Rows are one point carried round by a steady rotation, each followed by how many ticks it has turned.
The counts run from 0 to 237.
[125 130 121 103 128 171  94 127 137 129 140  99 139 121 112 158 117 123
 171 168 132 123 124 149 146  85 146 107 170 121  88 112 169 122 173 151
 165 137  64 138 160] => 158
[157 175 138 158 165 117 151 127 136 136 115 135 173 132 156 120 116 126
 154 129 155  99 137 127 127 176 121  89  91  97 188 111 111 115 133 134
 119 137 132 105  88] => 37
[148 151 138 119 194 109 184 110 142  99 106 136 139 173 162 127 131 136
 112 124 107 125 147 115  84 118 151 107 100 121 139 144  92 124 107  95
 154 164 121  71 117] => 78
[133 124  93 146 149 126 125 159 138 115 163 158 168 108 146 144  78 176
 129 119 135 150 123 108 131  76 110  84 121 133 129 100  83 142 129 123
 132 157  97 157 159] => 182
[123  96 151 134 101 145 101 109 140 139  68 122 145 158  97 141 158 115
 163 123 115 174 114 122 129 131 163 104 153 166 153 106 176 117 138  99
 120 152  83 152 135] => 111
[111 131 141 113 137 142  64 157 156 106  85 121 127 119 133 170 103 140
 134 117 139 160 122 114 173  86 180 106 116 110 129 114 105 129 133  94
 138 154  77 104 104] => 67
[172 102 104 132  95 244 134 143 158 145 136 105 159 126  99 142 149 138
 165 122 165 136 133 113 132 122 138 109 120 136 121 102 143  98 142 117
 123 112 136 119 145] => 208
[133 146 110 160 104 155 126 158 101 108 138 159 157 175 135 178  96 117
 150 148 135 159 137 113 126  77 174  86 103 122 126 135 126 127 132 114
 148 131  95 145  82] => 22
[149 126  83 169 141 167 130 173 130  90 141 134 156 149 130 183 109 156
 146 120 154 140 129 114 104  84 141  99 101 122 147 117  77 149  95 135
 116 138 138 138 114] => 27
[149 152 144  58 143 140 108  71 114 170  96 128 143 142 130 139 149 150
 159 125 138 126 102 156 146 122 149 149 127 143 166 141 137 151 137 131
  89 164 104 111 147] => 104
[104 137 146 119 131 136  70 128 154 127  74 105 120 110 146 167 137 121
 134 126 121 150 142 155 166  94 172  84 120 101 155  98 113 119 112  90
 136 156  88 128 102] => 65
[129 139 120 119  95 156 125 131  94 154 128 139 169 117 112 180 118 144
 179 127 149 107 113 127 171  90 118  95 102 132 160 110 136 136 144 183
 100 126  98 156 131] => 200
[105 141 135 152 114 166 134 124 100 133 128 150 148 166 154 135 115 104
 144 139 121 142 117 115 150 127 176  56  82 126 149 116 126 101 113  96
 131 136  84 142  78] => 19
[169 111 141 147 107 155  92 122 137 143  97 136 144 143  90 168 142 134
 155 120 125 169  90 109 116 114 185 108 155 168 118 113 156 132 145  97
 111 149  77 127 127] => 113
[160 149 130 113 172 144 158 142 143 102 103 143 128 152 145 132 123 146
  95 104 139 152 132  86  85 117 170 121 102 113 117 122 105 140 124  81
 153 155 122  60 139] => 76
[135 138 160  73 149 130 114  66 116 163  88 119 133 144 139 135 147 149
 170 134 119 118  97 149 154 125 156 141 148 143 173 143 136 134 119 130
  80 170  94 118 125] => 105
[148 160 121 132 162 195 152 110 112 164 112 108 161 160 160 116 111 115
 119 116  83 153 178  92 125 136 148 114 156 143 107 132 113 115 107  82
 119 149 118 142 167] => 169
[117 161 117 129 162 100 103 134 126 130  75 174 159 169 146 114  97 124
 135 137 124 149 127 102 109 160 126 132 120 134 157  85 169 133 159 101
 167 161 107 165 128] => 130
[150 153  99 144 161 159 163 154 157 121  99 135 176 168 147 108 120 142
 145 119 138 117 174 120 113 160  92 120  96 112 186 112 109 104 112 120
 129 136 178 125 107] => 33
[164 120 159 130 115 191 142 145 172 123  82  88 145 159 115 111 160 169
 143 100 147 132 141 149 148 126 133 149 129 105 148 123 143  95 122 148
 153 129 135  92 154] => 52
[192 102 149 119 134 109 157 117 172 130 133 137 155 106 106 138 153 176
 154 121 163 118  99 121 102 123 122 104 131 145 137 119 137 128 159 138
 121 168 118  68 150] => 95
[115 162 106 141 138 118 117 137 124 136 142 170 167 147 143 164  74 113
 128 142 103 142 155 131 137  86 126  88 138 132 125 124 112 135 170  94
 149 134  73 169 136] => 177
[169 135 124 218 128 152 154 178 155 101 119 116 162 149 148 125 115 148
 120 117 143 160 127 122 104 129 145  86 119 109 149 102 110 123 100 117
 149 128 114 130 126] => 229
[133 144 153 118 180 150 148  91 143 141  98 108 169 148 133 111 135 155
 161 113 102  69 144 122 135 151  81 151 158 120 142 100 147  86 133 160
 130 148 124 144 149] => 147
[188 124 135  65 142 141 154  91 164 146 123 140 146 144 115 119 156 171
 152 142 151 112 121 172 109 110 137 147 134 139 134 148 141 116 162 126
 142 153 130  78 151] => 99
[129 158 132 144 114 170 127 127  79 140 123 155 154 150 165 151 101 110
 147 135 128 141 114  97 158 133 180  76  94 130 143 127 121 107 115  93
 114 137  92 127  72] => 18
[178 144 151 122 115 190 134 149 161 146  79  88 153 145 110 125 156 164
 133  91 153 133 144 132 157 124 140 156 138 117 135 134 145 106 124 139
 144 125 133  83 155] => 53
[131 148 113 102 159 212 135 128 132 135 114 106 149 177 130 113 111 129
 115 112 103 147 154  93 127 121 138 154 150 131 101 124 124 107 137  83
 127 132 122 124 183] => 167
[129 163 115 108 196 117  96 117 128 127  96 172 163 174 158 120  79 150
 139 128 120 126 124  98 118 148 132 164 143 141 149 123 123 129 136  79
 123 172 122 156 106] => 127
[ 98 153 120 151 123 157  91 163 121 114 112 126 154 182 140 132  75 125
 142 136 168 165 115 118 172 115 169 124 116 113 164 119 107 139 122 104
 109 123  84 152 109] => 222
[108  99 128 121 135 151 100 160 181  84  88 116 124 144 135 133 123 138
 128 124 119 184 151 104 138  94 152 101 120 116 128 111 126 102 107  87
 170 168 111  95 118] => 70
[155 144 138 156 112 116 113 162 136 132 126 117 160 119 133 155 126 162
 176 148 178 124 118 170 168 102 140 108 117  94 167 124 135 160 132 186
 131 141  93 108 137] => 45
[116 179 121  86 177 114 168 124 133 108  88 154 134 185 138 139 132 119
 108 117 126 133 154 129  96 110 146 131  93 118 152 144 106 141 151 102
 165 145 120  88 133] => 80
[151 130 109 106 154 171 189 135 125 151 131 137 171 133 152  94 123 159
 127 117 139 136 128 108 108 144  93 100  84 133 154  91 131 112 144 136
 170 137 146 127 180] => 189
[141 117 124 102 166 215 108 122 132 128 141  87 133 131 132 141 106 146
 137 131 132 150 117 106 133  81 149 130 163 129  83 113 109 134 121 115
 119 148  93 121 184] => 163
[174 116  94 136 151 161 116 104 163 107 117 137 144 168 128 142 140 146
 135 143  94 141 132 157  75 102 168 125 164 154 109 126 116 125 106  75
 152 165 131 147 113] => 119
[151 128 130 118 160 149 158 147 154 101  96 124 129 150 147 128 142 135
  99 105 132 168 128  88  82 125 158  99  92 111 126 111 117 140 126  86
 166 155 133  75 135] => 75
[115 133 143 178 163  89 134 135 128 105 114 150 155 154 141 133 114 132
 139 142 140 137  78 113  93 140 132  99 112 128 143  70 159 136 155 133
 167 150  79 153 127] => 134
[115 130  90 141 146 137 114 169 136 121 142 152 159 115 142 160  83 154
 120 126 144 152 127 124 129  80 110  87 106 132 133  84  98 158 156 109
 144 144  89 161 165] => 181
[142 185 118  98 169  94 166 132 116 119  88 170 151 174 142 158 119 125
 122 115 115 128 171 125 103 101 137 134  97 117 156 154 110 155 147 106
 154 145 119  89 129] => 81
[118 158 132 102 184 114 199 113 142 102 100 134 133 188 156 118 138 117
 105 118 107 127 155 130  91 120 143 118  93 111 156 142 109 124 137  95
 168 158 122  89 124] => 79
[139 169 148 149 139  85 135 141 129 132 139 136 171 152 144 131 107 132
 173 167 165 107 135 162 158 134 128  98 118 101 177 143 140 119 149 161
 144 136  99 113  88] => 41
[134 154 146  96 175 159 125  94 143 160  87 118 160 150 118 119 134 137
 155 109 116  78 142 128 133 162  77 155 148 122 144  98 156  88 160 153
 142 136 127 149 159] => 148
